[165 172 128 117 106 139  96 112 141 126 117 125 117 145 126 128 166 128
 107 118 116 132 142 118] >> 0 0 1 0 0 0
[101  39 116 154 163 165 243 165 115 162 163 149  80 164 113 115  87 110
  89  75 180 172 124 143] >> 0 0 0 1 0 1
[141  77 132 152 134  72 131 212 106 161  93 120 202 122 157 179 153  91
 124 143  66 218 145 200] >> 1 1 0 1 0 0
[216 195 109  61 191  91   2 193 151  69   9   0 211  35 112 221 245  42
 161 186  69  95 149 105] >> 1 0 1 0 1 0
[160 172 128 114 105 141  96 115 144 124 121 121 115 145 130 123 165 128
 108 111 117 129 141 121] >> 0 0 1 0 0 0
[160 172 130 115 108 143  96 115 146 124 123 118 120 149 128 126 163 125
 110 114 117 133 139 118] >> 0 0 1 0 0 0
[132 175 181 118  25  88  98 112 124 148 127 224 162 187 165  94 126 195
 141 143  54 177 168 211] >> 0 1 1 0 0 0
[110 116 120 155 128 139 146 111 129 139 155 135 108 140 131 108 113 140
 115 115 152 124 110 107] >> 0 0 0 0 0 0
[165 175 129 115 105 141  98 115 144 125 120 122 118 147 125 118 165 121
 109 114 120 132 139 117] >> 0 0 1 0 0 0
[132  59 113 168 146 172 208 163 115 164 171 128  75 167 140 138 111  88
  61  72 175 176 125 121] >> 0 0 0 1 0 0
[106 116 118 155 126 134 147 104 129 145 157 136 107 140 132 111 107 136
 120 114 150 126 113 105] >> 0 0 0 0 0 0
[110 122 122 155 124 135 143 102 127 142 158 137 104 141 132 109 106 144
 119 111 149 129 116 112] >> 0 0 0 0 0 0
[159 171 131 115 107 140  96 114 142 128 119 121 121 143 127 124 165 126
 103 117 120 133 141 118] >> 0 0 1 0 0 0
[117 117 132 120 137 132 125 127 117 112 140 119 121 109 141 142 105 123
 136 143 145  96 118 112] >> 0 0 0 0 1 0
[106 118 119 154 127 137 145 103 126 145 157 140 106 144 126 117 114 145
 119 113 154 128 112 113] >> 0 0 0 0 0 0
[108 117 118 155 129 141 146 111 129 141 160 133 105 142 126 107 108 143
 116 114 146 123 120 113] >> 0 0 0 0 0 0
[ 89  92 132 107 155 134 163 130 114 103 129 142 132  99 111 120  83 142
 168 142 151  82 122 130] >> 0 0 0 0 1 1
[109 122 119 151 123 137 141 110 124 141 157 141 105 140 130 112 112 138
 117 116 145 127 114 109] >> 0 0 0 0 0 0
[223 190 107  63 193  91   1 188 153  69  13   0 209  30 109 220 246  40
 157 185  64  93 148 100] >> 1 0 1 0 1 0
[ 81 101 123 143 145 138 179 108 123 140 153 162 111 130 104  88  82 165
 141 115 156 120 114 136] >> 0 0 0 0 0 1
[137 154 132  98 126 142 134 116 139 117 114 148 127 133 102 102 136 147
 135 118 122 126 144 141] >> 0 0 1 0 0 1
[136 116 101  86 229  85  86 188 132  74  47  30 203  18  86 194 164  74
 194 190 108  82 120 116] >> 1 0 0 0 1 1
[107 119 121 150 123 135 149 105 126 141 157 140 101 142 129 109 107 141
 117 115 150 127 113 113] >> 0 0 0 0 0 0
[113 120 120 154 122 134 149 106 126 143 162 133 108 139 130 113 107 139
 120 114 150 131 116 115] >> 0 0 0 0 0 0
[234 129  96 107 195 128  84 225 146 116  45   9 163  92 114 219 251   6
  85 115  98 177 151 122] >> 1 0 1 1 0 0
[139 164 201  94  33  84  78 132 114 120  99 199 183 152 171 121 120 169
 159 173  48 147 166 207] >> 0 1 1 0 1 0
[112 116 119 157 127 137 147 104 124 142 155 138 103 141 129 111 112 140
 118 112 149 130 115 109] >> 0 0 0 0 0 0
[ 85 114 182 131  51  82 126 121  96 136 138 216 169 146 175 111  64 185
 172 172  80 137 140 201] >> 0 1 0 0 1 0
[ 92  99 132 114 153 129 160 126 117 107 126 137 130 101 112 121  85 139
 164 142 149  92 122 131] >> 0 0 0 0 1 1
[171 165 140  82 115 137  76 135 138  92  97  97 129 115 131 156 160  97
 132 145 111 100 146 118] >> 0 0 1 0 1 0
[108 117 119 152 124 135 148 107 127 142 161 136 104 143 133 112 111 145
 118 117 152 125 110 109] >> 0 0 0 0 0 0
[103  38 115 155 164 168 240 161 110 158 162 150  79 160 116 119  85 111
  89  79 184 172 128 147] >> 0 0 0 1 0 1
[109 122 118 154 131 139 142 105 128 142 156 142 102 141 128 113 110 135
 117 118 152 132 110 110] >> 0 0 0 0 0 0
[110 123 120 153 125 134 146 106 128 140 158 133 107 140 132 112 113 138
 117 116 155 130 112 110] >> 0 0 0 0 0 0
[ 93  95 135 107 151 133 165 126 120 102 130 139 128  97 110 126  87 142
 161 143 148  87 119 131] >> 0 0 0 0 1 1
[190 105 127 127 122 171 153 169 134 145 127 110  86 173 140 152 164  68
  56  74 139 178 149 128] >> 0 0 1 1 0 0
[118 118 130 124 135 134 127 126 119 113 136 119 116 106 141 142 106 116
 140 145 145  99 121 105] >> 0 0 0 0 1 0
[188  69  92 118 228 120 113 232 122 106  63   0 163  62 122 240 199   0
 114 145 123 140 129 107] >> 1 0 0 1 1 0
[108 119 119 153 125 138 147 106 129 140 158 139 104 141 128 111 110 138
 117 114 150 128 113 110] >> 0 0 0 0 0 0
[165 170 131 114 107 144  98 117 143 122 123 121 120 145 127 126 164 126
 108 112 115 129 142 116] >> 0 0 1 0 0 0
[186 109 120 134 123 179 153 166 129 145 130 111  83 170 140 152 163  73
  52  71 141 184 146 134] >> 0 0 1 1 0 0
[ 79 104 120 140 145 135 177 108 122 135 151 159 111 134 102  89  88 169
 146 115 158 123 116 130] >> 0 0 0 0 0 1
[111 123 120 153 129 142 144 102 129 141 157 135 106 138 132 107 113 142
 116 113 150 127 117 108] >> 0 0 0 0 0 0
[111 119 119 154 124 137 147 111 127 144 158 141 103 144 128 108 111 140
 111 121 152 124 112 109] >> 0 0 0 0 0 0
[143 147 144  72 140 136 109 135 134  88  88 125 139 106 110 132 136 125
 155 146 117  91 144 134] >> 0 0 1 0 1 1
[218 188 105  64 194  93   0 188 150  69  15   0 214  32 117 227 246  36
 160 185  67  95 146 100] >> 1 0 1 0 1 0
[ 84 105 122 140 142 130 184 108 123 136 152 160 110 131 104  89  84 163
 138 113 159 121 119 129] >> 0 0 0 0 0 1
[108 121 120 152 123 138 137 107 126 145 155 143 106 140 127 109 112 135
 116 114 155 132 110 107] >> 0 0 0 0 0 0
[163 174 132 116 106 139  95 116 143 122 117 122 115 147 128 124 166 122
 107 115 114 133 144 114] >> 0 0 1 0 0 0
[132 171 182 126  24  83 100 111 124 155 128 219 168 181 165  94 123 195
 136 143  58 176 166 208] >> 0 1 1 0 0 0
[105 122 115 160 122 131 146 105 130 140 158 138 106 141 130 108 112 138
 112 115 147 127 112 115] >> 0 0 0 0 0 0
[167 165 144  83 116 138  77 132 138  97  96  99 132 114 136 158 165 102
 130 144 111  98 145 117] >> 0 0 1 0 1 0
[111 115 119 157 126 139 140 112 132 142 158 135 103 141 130 116 108 139
 118 114 147 124 108 115] >> 0 0 0 0 0 0
[111  31 130 123 170 165 222 181 110 131 143 124  93 125 124 145  88  89
 109 104 172 133 131 143] >> 0 0 0 1 1 1
[118 116 129 123 136 140 120 125 116 117 139 113 119 108 136 144 114 119
 138 145 139  95 115 107] >> 0 0 0 0 1 0
[164 174 129 113 107 142  96 115 143 126 118 122 116 149 132 122 160 123
 107 114 114 133 142 121] >> 0 0 1 0 0 0
[176 172 137  83 117 139  77 132 136  93  96 104 136 113 135 157 161 100
 127 143 110  95 141 114] >> 0 0 1 0 1 0
[119 114 131 123 138 131 126 125 117 115 137 119 125 108 136 143 112 120
 139 145 145  93 117 103] >> 0 0 0 0 1 0
[ 92  96 135 111 155 127 164 128 118 107 128 139 125  95 111 122  83 144
 162 150 151  85 120 132] >> 0 0 0 0 1 1
[120 113 128 126 134 135 124 130 123 109 133 115 117 107 133 141 109 121
 138 144 146  96 118 109] >> 0 0 0 0 1 0
[136 153 132 104 122 136 134 117 143 119 116 141 126 141 100 104 135 145
 133 115 122 123 139 143] >> 0 0 1 0 0 1
[119 121 130 122 134 139 126 127 118 113 138 114 120 109 140 142 110 115
 134 147 142  95 114 109] >> 0 0 0 0 1 0
[107 120 117 158 132 135 146 108 129 143 159 138 105 142 130 110 109 139
 120 115 152 126 113 114] >> 0 0 0 0 0 0
[209 199  94  93 177  90  20 171 162  99  42  17 197  63 109 195 244  58
 136 158  76 128 144 104] >> 1 0 1 0 0 0
[110 120 119 156 130 140 144 107 126 143 159 135 105 137 133 114 108 141
 119 114 153 129 115 113] >> 0 0 0 0 0 0
[109 123 121 150 125 138 143 108 127 145 156 140 106 143 125 115 110 142
 117 117 150 129 114 111] >> 0 0 0 0 0 0
[119 113 136 123 135 129 120 124 125 118 131 112 119 106 136 147 108 114
 136 148 142  96 116 108] >> 0 0 0 0 1 0
[163 180 127 112 108 142  97 119 148 125 124 123 120 146 128 123 163 124
 108 118 117 132 143 120] >> 0 0 1 0 0 0
[187  72  91 119 232 116 111 233 126 106  63   0 167  56 125 241 192   0
 118 146 123 144 132 110] >> 1 0 0 1 1 0
[126 172 183 123  19  87  95 113 124 146 126 221 173 180 164  94 122 196
 141 142  61 177 157 213] >> 0 1 1 0 0 0
[ 75 102 121 138 144 136 185 112 125 137 149 159 109 127 106  90  86 159
 144 113 153 118 114 127] >> 0 0 0 0 0 1
[ 43 103 177 146  62  82 180 107  99 160 160 255 159 169 137  59  43 232
 177 146  91 166 137 223] >> 0 1 0 0 0 1
[110 118 121 155 126 136 144 108 129 142 158 139 107 143 129 107 108 139
 117 117 150 128 114 108] >> 0 0 0 0 0 0
[122 114 132 125 133 130 125 130 124 111 137 117 118 111 138 142 111 119
 140 144 147  96 116 108] >> 0 0 0 0 1 0
[120 115 129 118 140 135 122 130 124 113 132 114 116 107 135 141 112 117
 136 140 139  88 118 106] >> 0 0 0 0 1 0
[138 150 147  68 135 138 109 136 132  87  88 127 140 100 109 140 138 129
 158 144 113  90 149 136] >> 0 0 1 0 1 1
[107 116 119 154 124 135 145 108 126 139 158 138 103 141 133 109 112 142
 115 114 153 130 112 107] >> 0 0 0 0 0 0
[163 174 126 114 103 138  97 117 146 128 119 118 122 146 125 121 162 124
 108 113 115 131 140 117] >> 0 0 1 0 0 0
[ 77 104 119 141 146 132 182 109 123 137 151 165 113 132 104  91  87 163
 143 115 160 118 115 132] >> 0 0 0 0 0 1
[155  95 126 116 144 172 197 169 126 137 125 134  87 164 111 129 140  90
  80  70 148 175 150 151] >> 0 0 1 1 0 1
[131  60 111 165 144 173 209 159 115 159 165 122  72 170 138 132 115  87
  62  73 175 172 121 121] >> 0 0 0 1 0 0
[207 198  93  92 180  96  21 172 152  99  39  16 201  67 105 193 242  61
 137 157  76 127 143 104] >> 1 0 1 0 0 0
[108 121 122 156 129 136 148 107 125 142 160 136 104 142 129 108 109 144
 119 116 150 127 117 110] >> 0 0 0 0 0 0
[163 172 130 114 105 142  96 112 146 123 118 122 119 146 129 122 162 124
 105 112 117 134 141 119] >> 0 0 1 0 0 0
[109 121 117 154 125 138 143 106 129 145 155 136 105 143 129 112 111 141
 117 120 153 125 113 108] >> 0 0 0 0 0 0
[164 177 128 112 101 141  97 116 142 123 117 119 119 143 130 123 160 123
 105 113 112 133 139 117] >> 0 0 1 0 0 0
[160 171 129 115 110 143  94 113 143 127 118 120 122 146 128 122 160 126
 108 113 118 131 134 116] >> 0 0 1 0 0 0
[ 87 114 184 129  57  82 125 120  98 137 139 214 170 148 174 113  68 189
 168 173  79 138 135 199] >> 0 1 0 0 1 0
[131  57 110 170 144 168 206 158 116 165 170 122  72 175 140 135 109  84
  62  75 170 177 119 126] >> 0 0 0 1 0 0
[108 120 117 151 131 135 141 106 126 141 157 138 106 143 126 106 110 143
 116 114 150 130 110 105] >> 0 0 0 0 0 0
[118 112 130 123 135 137 127 129 118 113 138 111 120 113 137 140 110 121
 139 140 139  95 116 113] >> 0 0 0 0 1 0
[212 194  98 100 182  98  20 168 156 101  41  18 199  64 106 191 242  58
 143 162  75 126 144 102] >> 1 0 1 0 0 0
[ 80  99 124 140 146 132 185 109 126 132 156 158 109 135 104  92  83 164
 146 115 154 120 116 131] >> 0 0 0 0 0 1
[ 92  93 141 112 157 130 160 129 118 107 124 136 127 101 110 122  83 143
 163 145 147  87 120 131] >> 0 0 0 0 1 1
[157  88 126 113 143 170 194 172 131 138 125 133  94 162 115 131 137  92
  83  72 147 174 154 148] >> 0 0 1 1 0 1
[134  57 110 173 140 166 209 159 114 163 166 130  68 172 139 137 114  87
  65  71 171 177 122 122] >> 0 0 0 1 0 0
[ 83 102 126 138 144 131 182 108 123 139 150 161 109 133 105  95  84 163
 143 118 153 121 115 132] >> 0 0 0 0 0 1
[110 117 114 154 127 139 145 106 127 143 157 136 105 143 133 111 108 140
 117 115 151 127 114 107] >> 0 0 0 0 0 0
[174  77  78 143 216 123 131 216 132 137  83  18 151  89 120 209 198  21
  93 116 131 169 124 111] >> 1 0 0 1 0 0
[110 126 119 155 126 135 142 107 127 142 156 136 104 138 129 108 110 142
 117 117 151 131 112 109] >> 0 0 0 0 0 0
[114 111 133 121 133 133 127 127 120 112 134 116 116 111 137 143 109 116
 135 147 143  98 118 110] >> 0 0 0 0 1 0
[ 99 150 187 108  45  84 135 113 118 145 121 244 178 173 135  76 100 219
 168 145  60 165 164 233] >> 0 1 1 0 0 1
[126 141 139 138 117  39  68 157 119 142  82 129 237  95 140 149 151 141
 186 189  48 168 135 190] >> 1 1 0 0 0 0
[118 117 133 119 134 134 120 127 121 115 131 114 120 109 142 141 109 118
 137 145 143  93 116 108] >> 0 0 0 0 1 0
[ 46 102 176 149  64  83 180 105 101 161 157 255 166 167 139  59  42 234
 179 147  94 165 137 224] >> 0 1 0 0 0 1
[118 116 129 123 133 136 127 126 119 114 133 113 121 112 137 141 111 117
 136 142 143  91 115 111] >> 0 0 0 0 1 0
[ 86 117 188 125  54  78 127 119  97 137 141 217 170 143 174 115  62 186
 170 175  82 140 139 201] >> 0 1 0 0 1 0
[168 135  98 102 210  89  49 182 135  88  55  15 198  35 117 212 195  56
 169 185 100  92 119  98] >> 1 0 0 0 1 0
[166 172 133 116 106 135  97 115 140 125 121 128 119 145 129 123 168 125
 109 116 118 130 140 121] >> 0 0 1 0 0 0
[107 125 121 151 127 140 145 106 129 143 156 140 108 142 131 110 113 140
 116 115 150 128 110 111] >> 0 0 0 0 0 0
[117 113 129 121 138 132 124 127 123 113 134 117 118 109 139 143 111 118
 141 142 146  94 112 106] >> 0 0 0 0 1 0
[173 167 136  85 114 141  78 136 138  92  93 101 128 113 136 157 161 102
 129 142 111 100 146 118] >> 0 0 1 0 1 0
[165 171 127 121 106 140  93 113 149 124 118 121 119 143 127 121 161 126
 105 115 119 132 141 117] >> 0 0 1 0 0 0
[114  33 131 123 173 162 221 181 103 131 139 126  90 126 123 148  86  88
 109 101 173 137 129 143] >> 0 0 0 1 1 1
[108 122 117 158 126 136 139 107 128 140 161 139 108 144 133 114 110 138
 121 120 149 127 111 111] >> 0 0 0 0 0 0
[164 175 128 114 103 139  90 117 142 123 123 126 115 148 129 125 164 129
 111 110 121 131 141 120] >> 0 0 1 0 0 0
[172 166 135  85 116 136  72 132 135  96  92 102 136 113 135 154 161 106
 133 143 112 100 144 115] >> 0 0 1 0 1 0
[ 84 103 124 138 145 134 182 110 120 137 151 163 117 135 106  91  82 168
 149 116 154 122 117 132] >> 0 0 0 0 0 1
[106 119 120 152 128 139 145 104 125 140 161 137 106 142 130 111 107 140
 117 111 149 125 110 110] >> 0 0 0 0 0 0
[109 120 117 154 123 137 142 109 130 147 157 139 104 144 127 110 112 142
 118 116 150 126 112 112] >> 0 0 0 0 0 0
[170 166 142  84 116 139  78 134 141  93  93  99 134 114 138 154 160 100
 129 145 112 101 149 118] >> 0 0 1 0 1 0
[ 75 120 167 160  42  84 144 103 104 167 160 234 156 178 165  79  70 208
 154 143  89 174 136 200] >> 0 1 0 0 0 0
[121 115 130 123 138 133 124 126 118 113 131 116 118 107 139 140 108 119
 136 144 141  97 119 110] >> 0 0 0 0 1 0
[117 114 133 122 132 134 122 126 120 115 133 115 121 107 139 143 110 118
 135 146 141  95 119 111] >> 0 0 0 0 1 0
[111 123 111 153 125 139 144 106 130 144 159 136 104 143 129 114 114 140
 120 113 152 130 112 112] >> 0 0 0 0 0 0
[113 117 118 151 122 137 148 105 124 141 161 139 105 138 130 110 112 143
 119 113 147 130 109 111] >> 0 0 0 0 0 0
[168 138 100  97 206  88  49 178 132  87  50  11 195  29 115 207 193  55
 168 189 103  89 123 100] >> 1 0 0 0 1 0
[ 89 116 189 128  54  78 124 121  97 134 144 216 174 146 177 110  68 185
 168 173  79 142 136 203] >> 0 1 0 0 1 0
[129 123  90 117 218  90 105 163 141 109  68  50 189  53  80 160 167 100
 176 160 115 109 118 117] >> 1 0 0 0 0 1
[211 199  96  93 178  92  18 167 157 100  40  17 196  64 106 191 245  63
 138 156  76 129 140 107] >> 1 0 1 0 0 0
[173 166 142  81 115 139  79 136 136  94  97 100 134 113 135 158 167 104
 132 141 112  97 143 117] >> 0 0 1 0 1 0
[108 119 118 152 121 135 142 108 128 143 157 137 109 146 131 112 112 139
 117 115 149 125 112 111] >> 0 0 0 0 0 0
[122 115 133 125 138 133 124 127 124 113 136 115 116 109 138 142 107 118
 139 143 142  98 119 109] >> 0 0 0 0 1 0
[156 141  87 131 201  89  72 162 137 117  75  29 186  64 104 175 193  73
 153 159 107 124 114  99] >> 1 0 0 0 0 0
[153 144  86 133 199  88  68 160 139 116  73  34 186  56 105 177 194  77
 147 158 105 127 114  95] >> 1 0 0 0 0 0
[158 143  86 135 201  90  71 162 146 115  78  27 187  60 107 181 194  73
 148 157 107 125 117  96] >> 1 0 0 0 0 0
[100 121 122 154 126 135 147 110 124 140 160 135 107 140 129 115 109 141
 115 118 151 130 115 108] >> 0 0 0 0 0 0
[106 119 117 154 126 135 144 110 127 139 160 141 102 143 130 113 110 140
 119 112 151 125 112 109] >> 0 0 0 0 0 0
[110 119 119 153 128 136 148 106 129 138 159 135 107 141 129 114 109 142
 122 114 151 126 110 108] >> 0 0 0 0 0 0
[112 117 121 154 127 141 145 105 127 144 157 139 107 143 131 106 109 142
 115 118 148 131 113 106] >> 0 0 0 0 0 0
[110 123 115 155 128 137 147 108 130 142 161 137 104 143 131 109 114 144
 115 118 153 127 111 110] >> 0 0 0 0 0 0
[164 172 129 118 109 141 100 114 147 126 116 123 116 144 124 122 163 125
 110 114 117 133 137 119] >> 0 0 1 0 0 0
[103 152 188 106  45  79 134 118 119 142 118 241 173 167 136  74  97 216
 166 148  62 173 170 231] >> 0 1 1 0 0 1
[162 171 126 115 109 142  97 111 138 122 118 126 119 144 129 125 165 118
 105 117 118 131 141 117] >> 0 0 1 0 0 0
[134 154 130  99 127 139 131 119 139 121 115 144 124 136 101 104 136 148
 135 114 124 126 140 137] >> 0 0 1 0 0 1
[139  52 125 138 154 167 182 181 111 134 144 107  82 135 147 170 110  59
  84 101 162 146 131 127] >> 0 0 0 1 1 0
[ 84 107 120 139 144 130 180 104 127 136 152 156 114 125 105  89  88 166
 147 118 158 119 119 134] >> 0 0 0 0 0 1
[154 144  90 132 199  91  67 159 139 116  74  28 187  60 107 177 189  77
 147 161 109 127 118  95] >> 1 0 0 0 0 0
[177  81  79 152 213 122 134 218 133 139  88  24 153  89 119 209 196  21
  90 116 131 177 122 110] >> 1 0 0 1 0 0
[166 136 100 105 205  89  50 184 132  86  51   7 198  28 116 210 191  53
 170 187 100  91 125  90] >> 1 0 0 0 1 0
[108 118 118 153 125 140 146 107 132 145 159 138 100 146 130 111 109 145
 116 116 152 126 110 113] >> 0 0 0 0 0 0
[118 117 132 122 134 136 125 126 120 113 136 112 120 111 144 140 114 125
 140 149 143  97 115 106] >> 0 0 0 0 1 0
[118 118 131 124 135 130 121 124 126 112 135 113 121 107 137 140 102 119
 142 139 141  96 122 106] >> 0 0 0 0 1 0
[121 171 183 118  22  88  97 109 127 150 125 222 172 180 166  86 124 190
 141 143  58 175 154 211] >> 0 1 1 0 0 0
[108 123 117 155 126 135 142 104 126 142 158 141 104 144 133 111 108 136
 118 114 150 126 113 109] >> 0 0 0 0 0 0
[102 152 187 107  41  88 132 111 117 144 120 243 177 171 137  76  93 216
 169 148  64 171 162 231] >> 0 1 1 0 0 1
[137 154 131 101 126 141 136 117 138 117 107 148 124 133 102 103 139 154
 135 113 123 124 145 138] >> 0 0 1 0 0 1
[161 171 127 113 105 142  97 110 141 126 119 127 122 146 131 123 165 121
 110 115 115 130 140 118] >> 0 0 1 0 0 0
[138 135 153 106 126  37  48 173 111 109  50 110 251  63 147 176 149 120
 199 217  39 133 145 185] >> 1 1 0 0 1 0
[ 83 107 126 139 150 132 184 108 126 139 156 164 109 129 105  93  85 165
 150 119 155 122 115 134] >> 0 0 0 0 0 1
[168 179 129 113 105 141  98 117 141 126 122 123 118 145 126 123 162 123
 109 114 118 130 141 121] >> 0 0 1 0 0 0
[161 176 125 115 102 138  97 111 146 124 116 122 120 147 129 123 165 124
 107 113 118 130 139 119] >> 0 0 1 0 0 0
[131  60 111 170 141 172 206 160 115 163 169 129  71 173 140 141 115  87
  61  72 175 175 122 125] >> 0 0 0 1 0 0
[128  57 112 167 144 175 207 155 120 163 168 124  70 166 144 140 114  84
  61  73 171 176 123 124] >> 0 0 0 1 0 0
[116 114 131 124 135 131 127 127 122 113 135 116 120 107 138 147 111 118
 138 141 144  93 117 106] >> 0 0 0 0 1 0
[ 79 104 120 140 146 133 182 109 121 133 150 158 112 132 103  86  86 166
 143 118 155 117 120 130] >> 0 0 0 0 0 1
[165 174 128 115 103 144  96 111 140 123 123 122 119 148 130 121 166 127
 104 117 116 135 140 115] >> 0 0 1 0 0 0
[138 150 131  98 127 136 133 113 139 116 118 145 121 137 100 107 140 153
 129 113 127 126 144 141] >> 0 0 1 0 0 1
[112 117 119 153 128 139 142 109 131 144 162 136 102 138 128 112 114 142
 115 111 152 127 112 113] >> 0 0 0 0 0 0
[175 166 140  84 117 140  77 133 136  96  96  96 134 110 134 157 166 101
 130 143 111  99 143 114] >> 0 0 1 0 1 0
[108 124 113 148 122 140 146 109 130 146 158 134 107 143 130 113 112 141
 115 116 151 129 114 110] >> 0 0 0 0 0 0
[ 42 101 179 144  62  80 185 109 104 162 157 255 165 164 136  61  45 234
 175 146  93 162 139 223] >> 0 1 0 0 0 1
[ 82 101 124 147 150 136 185 107 123 134 152 159 113 125 106  94  84 167
 144 118 154 119 116 133] >> 0 0 0 0 0 1
[132 136 155 107 124  34  48 179 112 109  57 109 246  64 148 177 148 125
 204 216  41 136 141 185] >> 1 1 0 0 1 0
[134 154 131 101 128 138 134 116 140 117 114 146 127 138 103 108 141 151
 135 117 122 127 145 140] >> 0 0 1 0 0 1
[121 116 130 120 136 135 126 126 122 112 136 114 118 108 136 144 114 116
 139 146 145  97 118 108] >> 0 0 0 0 1 0
[205 197 100  95 178  94  21 170 152  98  39  19 196  65 108 193 245  57
 142 157  76 124 142 106] >> 1 0 1 0 0 0
[ 90  94 133 106 155 135 161 126 119 108 130 142 125  98 112 119  80 139
 165 144 148  87 120 127] >> 0 0 0 0 1 1
[109 122 120 150 127 139 144 106 134 142 162 136 102 141 135 111 106 144
 115 115 150 126 114 107] >> 0 0 0 0 0 0
[137 157 134 101 124 136 133 114 138 116 115 145 123 137 100 105 134 150
 136 115 123 121 145 138] >> 0 0 1 0 0 1
[110 120 118 155 126 135 147 105 126 142 160 136 103 143 134 110 112 139
 119 114 154 126 114 111] >> 0 0 0 0 0 0
[107 118 122 154 124 132 143 108 123 142 160 134 106 140 133 111 109 140
 118 114 154 128 107 110] >> 0 0 0 0 0 0
[111 121 122 149 127 140 147 105 127 143 162 138 108 141 129 108 112 139
 116 117 151 127 113 109] >> 0 0 0 0 0 0
[ 78 103 125 137 146 134 177 113 123 137 149 160 112 132 106  91  84 166
 148 114 158 115 116 129] >> 0 0 0 0 0 1
[131 171 180 120  27  86  97 113 122 146 130 222 172 183 163  93 122 195
 138 148  57 177 162 213] >> 0 1 1 0 0 0
[ 82 101 127 140 144 137 180 114 125 142 149 158 109 132 107  97  88 161
 140 117 154 120 116 129] >> 0 0 0 0 0 1
[183 178  99  78 196  90  56 174 151  93  27  37 200  54  80 176 219  84
 167 158  81 121 147 128] >> 1 0 1 0 0 1
[123 117 129 125 138 135 128 128 123 116 133 112 116 110 138 138 110 116
 139 147 145  95 116 113] >> 0 0 0 0 1 0
[119 117 133 125 134 136 125 125 124 112 140 111 122 108 138 139 110 118
 133 145 141  94 117 107] >> 0 0 0 0 1 0
[125 174 184 122  25  87 101 110 120 147 125 218 173 181 159  93 122 193
 139 142  58 177 157 209] >> 0 1 1 0 0 0
[130  58 112 168 140 170 203 162 119 165 171 131  74 167 142 139 118  88
  61  72 174 177 122 125] >> 0 0 0 1 0 0
[165 170 128 116 107 139  98 111 144 124 121 124 120 144 123 125 162 125
 107 112 119 131 145 118] >> 0 0 1 0 0 0
[107 123 118 159 129 138 144 105 127 142 160 135 105 140 131 113 112 141
 116 116 150 126 114 111] >> 0 0 0 0 0 0
[110 121 117 152 122 136 139 104 129 144 157 137 106 141 133 112 109 144
 118 115 148 132 112 112] >> 0 0 0 0 0 0
[ 78 126 172 160  44  85 143 100 101 165 167 237 159 177 164  77  69 211
 149 144  87 170 134 203] >> 0 1 0 0 0 0
[169 179 129 117 109 145  97 111 140 128 121 121 116 145 127 125 162 127
 106 112 113 128 136 118] >> 0 0 1 0 0 0
[108 119 116 152 125 134 148 104 128 140 160 139 104 146 133 113 109 140
 118 112 150 127 112 113] >> 0 0 0 0 0 0
[165 170 127 115 102 140  98 109 139 121 120 121 118 147 129 119 166 126
 102 115 121 132 142 119] >> 0 0 1 0 0 0
[ 89  94 136 111 152 131 161 128 118 107 129 139 130  96 114 123  83 140
 163 144 149  91 122 132] >> 0 0 0 0 1 1
[174 164 138  86 118 136  77 134 138  95  94 100 131 110 138 155 158 100
 124 142 111  98 146 110] >> 0 0 1 0 1 0
[ 98  59 168 176  62 116 205 153  96 188 173 225 120 208 178 109  71 156
  93 103 109 223 141 216] >> 0 1 0 1 0 0
[ 80 100 119 138 145 134 180 106 126 133 150 156 113 129 100  98  86 168
 143 118 154 120 116 133] >> 0 0 0 0 0 1
[117 115 134 122 136 139 124 126 124 108 129 115 121 106 135 143 108 116
 134 147 147  97 119 105] >> 0 0 0 0 1 0
[163 174 132 114 103 141  95 115 144 121 119 125 118 143 128 123 159 121
 106 109 112 136 140 120] >> 0 0 1 0 0 0
[135 153 135 101 128 136 130 119 139 118 112 146 123 137 100 103 136 148
 138 112 123 123 143 133] >> 0 0 1 0 0 1
[163 173 127 115 106 142  97 112 144 122 121 118 125 144 132 122 166 124
 107 114 118 135 138 124] >> 0 0 1 0 0 0
[107 117 116 156 123 135 142 107 131 144 158 136 103 142 133 113 108 140
 117 116 150 129 110 111] >> 0 0 0 0 0 0
[ 76 122 170 159  45  83 149 100 112 169 162 238 157 179 163  84  71 210
 149 143  88 173 129 204] >> 0 1 0 0 0 0
[130 156 127 100 125 136 131 117 142 117 113 147 128 138 102 110 138 152
 134 120 122 119 145 139] >> 0 0 1 0 0 1
[147  57 124 139 151 165 185 181 113 134 141 107  87 137 150 173 109  63
  83 101 168 150 127 121] >> 0 0 0 1 1 0
[102 153 185 110  42  81 134 112 114 140 122 242 178 170 136  74  98 217
 168 148  58 167 166 231] >> 0 1 1 0 0 1
[110 118 120 154 125 143 146 107 126 143 159 139 109 141 125 111 112 142
 116 112 150 124 115 109] >> 0 0 0 0 0 0
[111 119 121 156 130 137 142 107 122 144 158 136 101 138 130 113 109 140
 116 117 150 127 113 106] >> 0 0 0 0 0 0
[117 113 130 122 137 134 126 127 119 109 136 118 119 110 138 138 113 117
 137 146 144  93 119 108] >> 0 0 0 0 1 0
[157 143  87 138 202  92  68 160 142 115  74  32 181  59 108 180 190  75
 148 165 108 118 115  98] >> 1 0 0 0 0 0
[136 156 132 100 126 139 129 115 141 114 114 143 124 135 101 105 137 154
 139 114 120 124 144 138] >> 0 0 1 0 0 1
